Each row is where one point has got to under a steady rotation. How many steps took it there?
The counts run from 0 to 534.
[103, 146, 123,  86, 164, 129, 139, 131, 147,  98,  96,  92,  70, 105, 115,
 165, 110, 145, 106, 137, 144, 132, 114, 146,  89, 127, 112, 137, 110, 117,
  94, 118,  98, 137, 155, 131, 120, 165, 120, 131, 116, 150, 103, 144, 133,
 119, 124, 101, 154, 164,  83, 136, 114, 125]
323
[138,  98, 116,  89, 135, 132, 110, 129, 113, 138, 146, 120,  55, 121, 153,
 155, 116, 104, 120, 159, 122, 130, 145, 167, 120, 127, 116, 124, 118, 100,
 127,  83,  97, 138, 139, 156, 132, 118, 109, 127, 151, 121, 115, 126, 168,
  83, 133,  98, 139, 162, 104, 169,  99, 147]
310
[126,  82,  94,  93, 167,  97, 133, 118,  99, 116, 114, 109,  69, 113, 102,
 139, 105, 103, 130, 130, 112, 103, 140, 156, 103, 103, 114, 159, 121, 159,
 133, 115, 149, 151, 126, 147, 133, 131, 121,  94, 118, 134,  95, 149, 170,
 103, 144, 107, 164, 153, 107, 146, 103, 143]
230
[128, 127, 105, 114, 149,  75, 129, 160, 125, 107, 133, 118,  97, 126, 126,
 175, 120, 114, 131,  99, 141, 103, 164, 140, 101,  77, 122, 140, 140, 124,
 102, 130, 130, 142, 120,  90, 112, 134, 105, 104, 132, 151,  64, 150, 157,
 116,  98, 152, 135, 138, 117, 167,  94, 157]
411
[ 97, 109, 120,  92, 171, 146, 114,  95, 111, 113, 112, 101,  76, 138, 140,
 138,  87,  91,  85, 150, 110, 157, 136, 156, 106, 132, 134, 142, 113, 120,
 119, 122, 105, 131, 137, 156, 122, 143, 135, 121, 116, 119, 114, 123, 148,
 127, 146,  91, 175, 132,  74, 143, 110, 128]
292
[120, 146, 121,  83, 133, 109, 117,  95, 152, 131, 110, 130,  66, 136, 144,
 142, 108, 100, 125, 117, 118, 104, 139, 145, 105,  98, 124, 129, 104,  82,
  97, 138, 108, 134, 122, 129, 170, 170, 126, 118,  97, 162, 107, 188, 117,
 134, 140, 118, 139, 111,  84, 141, 103, 120]
141
[124, 123, 100,  82, 167, 110, 145,  98, 125, 129,  91, 135,  80, 136, 133,
 159, 102,  70, 124, 146,  89, 127, 148, 130,  96, 131, 113, 128, 125, 153,
 137, 136, 115, 123, 130, 134, 129, 150, 132,  83, 115, 147,  76, 139, 161,
 113, 126, 112, 166, 163, 114, 147, 126, 131]
227
[115, 129,  98,  78, 132,  99, 107, 104, 121, 113, 137, 114,  99, 145, 114,
 130, 115,  75, 126, 121,  90, 124, 155, 160,  95, 114, 156, 135, 144, 141,
 129, 144, 129, 132, 138, 153, 116, 123, 121, 106, 118, 128,  91, 134, 190,
  99, 101, 119, 148, 137,  75, 124,  77, 149]
448
[106, 134, 118,  86, 109, 113, 109, 138, 150, 115, 143, 108,  74, 125, 134,
 145, 104, 108, 118, 130, 130, 106, 148, 165, 106,  88, 153, 142, 101,  82,
 104, 142, 141, 146, 125, 140, 154, 150, 111, 140, 104, 134, 103, 149, 143,
 114, 153, 103, 136, 105,  68, 143,  85, 144]
30
[108, 110, 121,  93, 174,  99, 113, 131, 106, 101, 118,  89,  98, 131,  96,
 138, 114, 138,  99,  84, 122, 131, 146, 156,  92, 111, 120, 139, 133, 145,
 126, 120, 115, 139, 134, 119,  64, 123, 128, 128, 150, 148, 101, 121, 160,
 119, 101, 129, 151, 151,  82, 151,  91, 151]
369
[103, 128, 117,  97, 118, 110, 108, 122, 111, 135,  99, 135,  92, 135, 153,
 145,  97,  79, 127, 137,  85, 173, 172, 166, 114,  86, 146, 132, 142, 129,
 122, 125,  91, 141,  93, 140, 109, 120, 136, 136, 129, 143,  93, 130, 166,
  94, 126, 134, 132, 113,  90, 164, 111, 162]
444
[100, 140, 106,  84, 149,  92, 120,  98, 159, 115, 115, 120,  74, 144, 114,
 165, 131, 109, 129,  93, 130, 134, 162, 123, 125, 118, 135, 104, 112, 127,
 113, 132, 104, 132, 128, 119, 172, 173, 102, 108, 101, 139,  88, 131, 165,
 120, 118, 137, 183, 115,  85, 140, 114, 137]
209
[108, 124, 127, 115, 141, 140, 104, 129, 138, 125,  96, 137,  74, 107, 171,
 147, 117, 102, 102, 138, 134, 133, 179, 126, 120,  87, 149, 124, 107,  85,
  99, 124,  84, 128, 133, 138, 122, 144, 143, 149, 133, 148, 126, 150, 105,
 117, 123, 110, 146, 102,  74, 166, 121, 156]
110
[117,  92, 126, 115, 138, 100, 118, 129, 112, 145,  99, 145,  96, 134, 151,
 147, 111,  98, 122,  97, 114, 130, 186, 142, 113,  81, 136, 117, 130, 110,
 127, 132, 108, 120, 123, 114,  82, 126, 150, 111, 139, 149,  90, 129, 136,
  97, 103, 148, 116, 133, 121, 176,  86, 175]
441
[102, 139, 118, 121, 138, 111, 105, 125, 119, 120, 109, 154,  68, 113, 143,
 149, 141,  99, 101, 163, 135, 137, 175, 147, 112, 117, 131,  95, 120, 118,
 125, 109,  54, 134, 122, 125, 145, 138, 130, 122, 158, 155, 100, 144, 130,
 121, 123, 125, 169, 108,  94, 176, 132, 152]
177
[ 81, 155, 121, 101, 170, 117, 147, 122, 125,  94,  83, 107,  84, 116, 110,
 152, 109, 136, 114, 128, 121, 147, 120, 160, 104, 100, 128, 156, 130, 123,
  90, 139, 104, 129, 160, 128, 127, 153, 134, 124, 114, 160,  84, 166, 153,
 112, 126, 117, 137, 131,  71, 139, 110, 120]
432
[111,  81, 111, 126, 176, 127, 119, 131, 114, 127, 102, 100,  58, 115, 153,
 121, 125, 115, 102, 113, 145, 128, 154, 125, 102, 108, 113, 134,  93,  98,
 106, 104, 115, 132, 153, 153, 109, 139, 143, 151, 145, 159, 138, 164, 119,
  95, 117, 118, 154, 121, 102, 161, 106, 155]
218
[110,  97, 123, 124, 147, 127,  90, 138, 122, 115, 123, 127,  78, 101, 144,
 138, 140, 126, 100, 115, 153, 106, 176, 127, 117,  83, 147, 130, 100,  91,
 100, 121, 107, 132, 154, 144, 109, 134, 137, 146, 154, 145, 132, 139, 113,
 107, 104, 110, 149, 109,  78, 161,  88, 168]
108
[ 92, 100, 108, 117, 170, 128, 103, 101, 112, 117, 121, 109,  92, 141, 122,
 133, 116,  78,  84, 135, 122, 156, 159, 130, 104, 136, 131, 135, 101, 126,
 136, 127, 103, 122, 144, 147, 101, 136, 129, 117, 138, 125, 100,  99, 150,
 126, 120, 119, 193, 115,  71, 156,  98, 153]
290
[ 98, 127,  97,  72, 155, 110, 151, 112, 133,  99, 139, 100,  80, 154, 126,
 146, 122, 133, 104, 124, 143, 117, 138, 151, 115, 127, 130, 111, 113, 123,
 132, 127, 127, 136, 147,  99, 160, 175, 101,  73, 139, 131,  86, 160, 160,
 135, 117, 139, 151, 158,  97, 146,  97, 133]
276
[ 86,  92, 132,  99, 149, 149, 128, 127, 100, 127, 107, 134,  76, 101, 132,
 132, 122, 133,  94, 135, 117, 128, 138, 168, 126, 105, 129, 142, 102, 101,
 126, 131, 102, 118, 168, 143, 106, 134, 165, 130, 170, 151, 101, 146, 123,
 100, 132, 107, 125, 127,  77, 175,  87, 150]
42
[ 87, 155, 114,  98, 141, 105, 136, 151, 148,  90, 111, 108,  72, 102, 101,
 118, 126, 135, 101, 118, 147, 122, 131, 158,  99,  98, 117, 136, 104, 108,
 118, 139, 110, 135, 149, 114, 119, 137, 117, 157, 160, 177,  85, 159, 145,
 123, 118, 124, 149, 111,  70, 144, 117, 138]
36
[112, 134, 117, 120, 155, 110, 101, 124, 132, 118, 108, 121, 105, 117, 140,
 156, 113,  84,  88, 138, 129, 140, 178, 124,  92, 118, 137, 120, 133, 116,
 122, 129,  70, 113, 140, 119,  71, 133, 136, 125, 135, 143, 101, 111, 112,
 130,  72, 128, 166, 141,  91, 150, 101, 159]
398
[102, 101, 130, 109, 146,  94, 102, 103, 113, 148, 108, 131,  95, 133, 127,
 167, 104,  84, 111, 113, 107,  96, 170, 153,  91, 105, 149, 131, 122, 104,
 116, 145, 118, 124, 115, 118, 119, 152, 152,  94,  78, 121,  86, 124, 109,
 130, 126, 122, 152, 127, 112, 151,  72, 143]
471
[114, 103, 116,  63, 138, 111, 113, 148, 126, 121, 152,  86,  81, 134, 138,
 133, 134, 145, 112,  74, 112,  85, 131, 165, 113, 106, 136, 142, 118, 110,
 116, 119, 146, 144, 142, 132, 109, 143, 134, 140, 155, 139, 107, 164, 143,
 107,  95, 120, 115, 145,  84, 149,  80, 146]
59
[106, 146, 117,  96, 167,  95, 128, 110, 127, 115,  76, 136,  65, 103, 105,
 142, 124, 138, 118, 108, 125, 126, 139, 148, 103, 116,  97, 124, 125, 140,
 116, 120,  73, 131, 131, 106, 130, 152, 137, 125, 144, 183,  94, 169, 120,
 125, 109, 123, 159, 139,  99, 150, 136, 123]
147
[133, 120, 123,  87, 153,  84, 133, 129, 150, 133, 121, 135,  65, 141, 142,
 165, 111, 107, 133,  85, 117, 100, 172, 153, 120,  88, 132, 116, 131, 108,
 115, 138, 151, 125, 118, 101, 158, 151, 118, 108, 104, 133,  72, 152, 155,
 104, 128, 128, 125, 135, 126, 149, 116, 131]
519
[112, 156, 110,  95, 125, 103, 115, 117, 172, 110, 112, 109,  81, 129, 116,
 165,  96,  93, 110, 131, 143, 136, 156, 124, 107, 118, 124, 124, 104, 102,
 112, 132,  94, 135, 121, 110, 140, 170,  89, 110,  94, 138,  94, 119, 131,
 139, 123, 131, 185, 130,  85, 139, 105, 138]
318
[111, 125, 122,  82, 170,  95, 116, 123, 120,  98, 105, 107, 102, 142,  96,
 150, 112, 132, 103,  74, 119, 129, 148, 145,  90, 115, 121, 123, 138, 143,
 127, 129, 120, 135, 127, 104,  65, 140, 130, 119, 134, 148,  85, 117, 158,
 128,  96, 133, 151, 160,  91, 149,  94, 142]
368
[130, 128, 129,  88, 142, 110, 116, 142, 134, 136, 129, 131,  60, 125, 164,
 171, 156, 134, 124, 118, 140,  87, 162, 141,  97, 121, 123,  82, 117,  97,
 107, 101,  96, 140, 129, 105, 155, 156, 132, 121, 154, 166, 104, 178, 118,
 114, 112, 132, 127, 145, 121, 174, 115, 143]
172
[121, 100, 119, 110, 188, 105, 104, 113, 118, 113, 126, 119,  86, 136, 129,
 167, 135, 109, 108, 102, 128,  82, 166, 128,  78, 107, 147, 130, 112, 118,
  99, 139, 160, 131, 135, 133, 127, 155, 138, 108,  95, 133, 106, 135, 133,
 139, 138,  96, 166, 121,  92, 145,  92, 126]
186
[120, 120, 101,  77, 127, 126, 106,  78, 138, 122, 129, 135,  70, 131, 143,
 114, 114,  90, 103, 129, 118, 115, 176, 139, 124, 114, 156, 107, 120, 105,
 134, 139,  98, 127, 148, 150, 154, 160, 124,  94, 125, 131, 139, 159, 135,
 116,  94, 111, 145, 152,  81, 123,  87, 157]
136
[104, 128, 118,  90, 170, 118, 121, 111, 134,  99, 102,  95,  45, 117, 112,
 145, 139, 148, 115, 106, 138, 134, 136, 152, 109, 127, 115, 116, 115, 122,
  96, 105, 104, 134, 152, 146, 145, 148, 123, 149, 121, 150, 120, 149, 165,
 100, 119, 104, 168, 137,  75, 130, 124, 125]
213
[ 98, 152, 131, 104, 142, 113, 116, 113, 119, 133,  97, 141,  63, 109, 127,
 142, 132, 102, 106, 155, 116, 138, 144, 175,  94, 138, 111, 106, 127, 116,
 127, 116,  53, 109, 149, 130, 119, 130, 154, 130, 153, 169,  92, 153, 136,
  94, 101, 121, 139, 142, 102, 149, 116, 138]
463
[141, 101, 110,  96, 155, 128, 125, 115, 102, 127, 133, 136,  56, 136, 175,
 146, 123,  89, 119, 156, 116, 124, 172, 157, 119, 106, 134, 113, 133, 107,
 122, 105, 119, 139, 134, 144, 160, 126, 127, 117, 143, 128, 118, 169, 173,
  95, 141, 100, 130, 139, 108, 166, 115, 149]
201
[122, 109, 114, 101, 146, 122, 109, 110, 146, 150, 129, 121,  62, 128, 157,
 134, 130,  78, 103, 120, 124, 104, 170, 130, 102, 130, 135, 110,  95,  77,
 126, 135, 117, 103, 173, 155, 127, 149, 147, 126, 125, 137, 114, 139, 119,
  94,  91, 103, 144, 140,  96, 137,  81, 147]
532
[140, 151, 103,  88, 129,  97, 111, 116, 142, 129, 156, 122, 107, 161, 158,
 142, 112,  52, 109, 131, 117, 116, 148, 139,  92, 113, 123, 119, 130,  95,
 127, 135,  99, 119, 117, 108, 115, 144, 105, 102, 142, 149,  78, 151, 152,
 129,  99, 140, 137, 133,  97, 158,  84, 145]
380
[105, 107, 105,  90, 162, 124, 146, 110, 113, 123, 113, 127,  90, 143, 170,
 143, 101,  80,  96, 143,  95, 130, 170, 152, 127, 113, 160, 130, 129, 132,
 134, 146, 127, 111, 161, 123, 143, 150, 145,  77, 121, 114,  74, 151, 148,
 112, 104, 112, 134, 154, 108, 146, 114, 141]
513
[117,  99, 128,  70, 146, 133, 117, 119, 111, 123, 116,  96,  93, 142, 164,
 145,  97, 132,  94, 102, 111, 136, 159, 157, 113, 114, 145, 111, 139, 112,
 125, 105,  94, 135, 135, 120,  84, 152, 144, 111, 137, 127, 122, 143, 128,
 113,  86, 127, 120, 185, 105, 155,  91, 160]
373
[106, 133, 119, 119, 169, 108, 133, 141, 142, 115,  89, 119,  87, 133, 166,
 144, 127,  86,  85, 110, 122, 137, 195, 127,  93, 113, 145, 103, 127, 117,
 123, 134, 109, 111, 142, 111,  94, 137, 156, 147, 144, 156,  80, 137, 130,
 113,  80, 127, 141, 130, 104, 151, 131, 155]
507
[109, 123, 127,  96, 122, 107, 129, 184, 132, 133, 104, 126,  76, 102, 144,
 170, 120, 114, 128, 132, 103, 129, 150, 160, 112,  95, 118, 132, 125, 130,
 116, 118, 110, 140, 117, 120,  97, 121, 133, 154, 160, 156,  65, 135, 148,
  84, 120, 122, 124, 130, 105, 185, 129, 158]
18
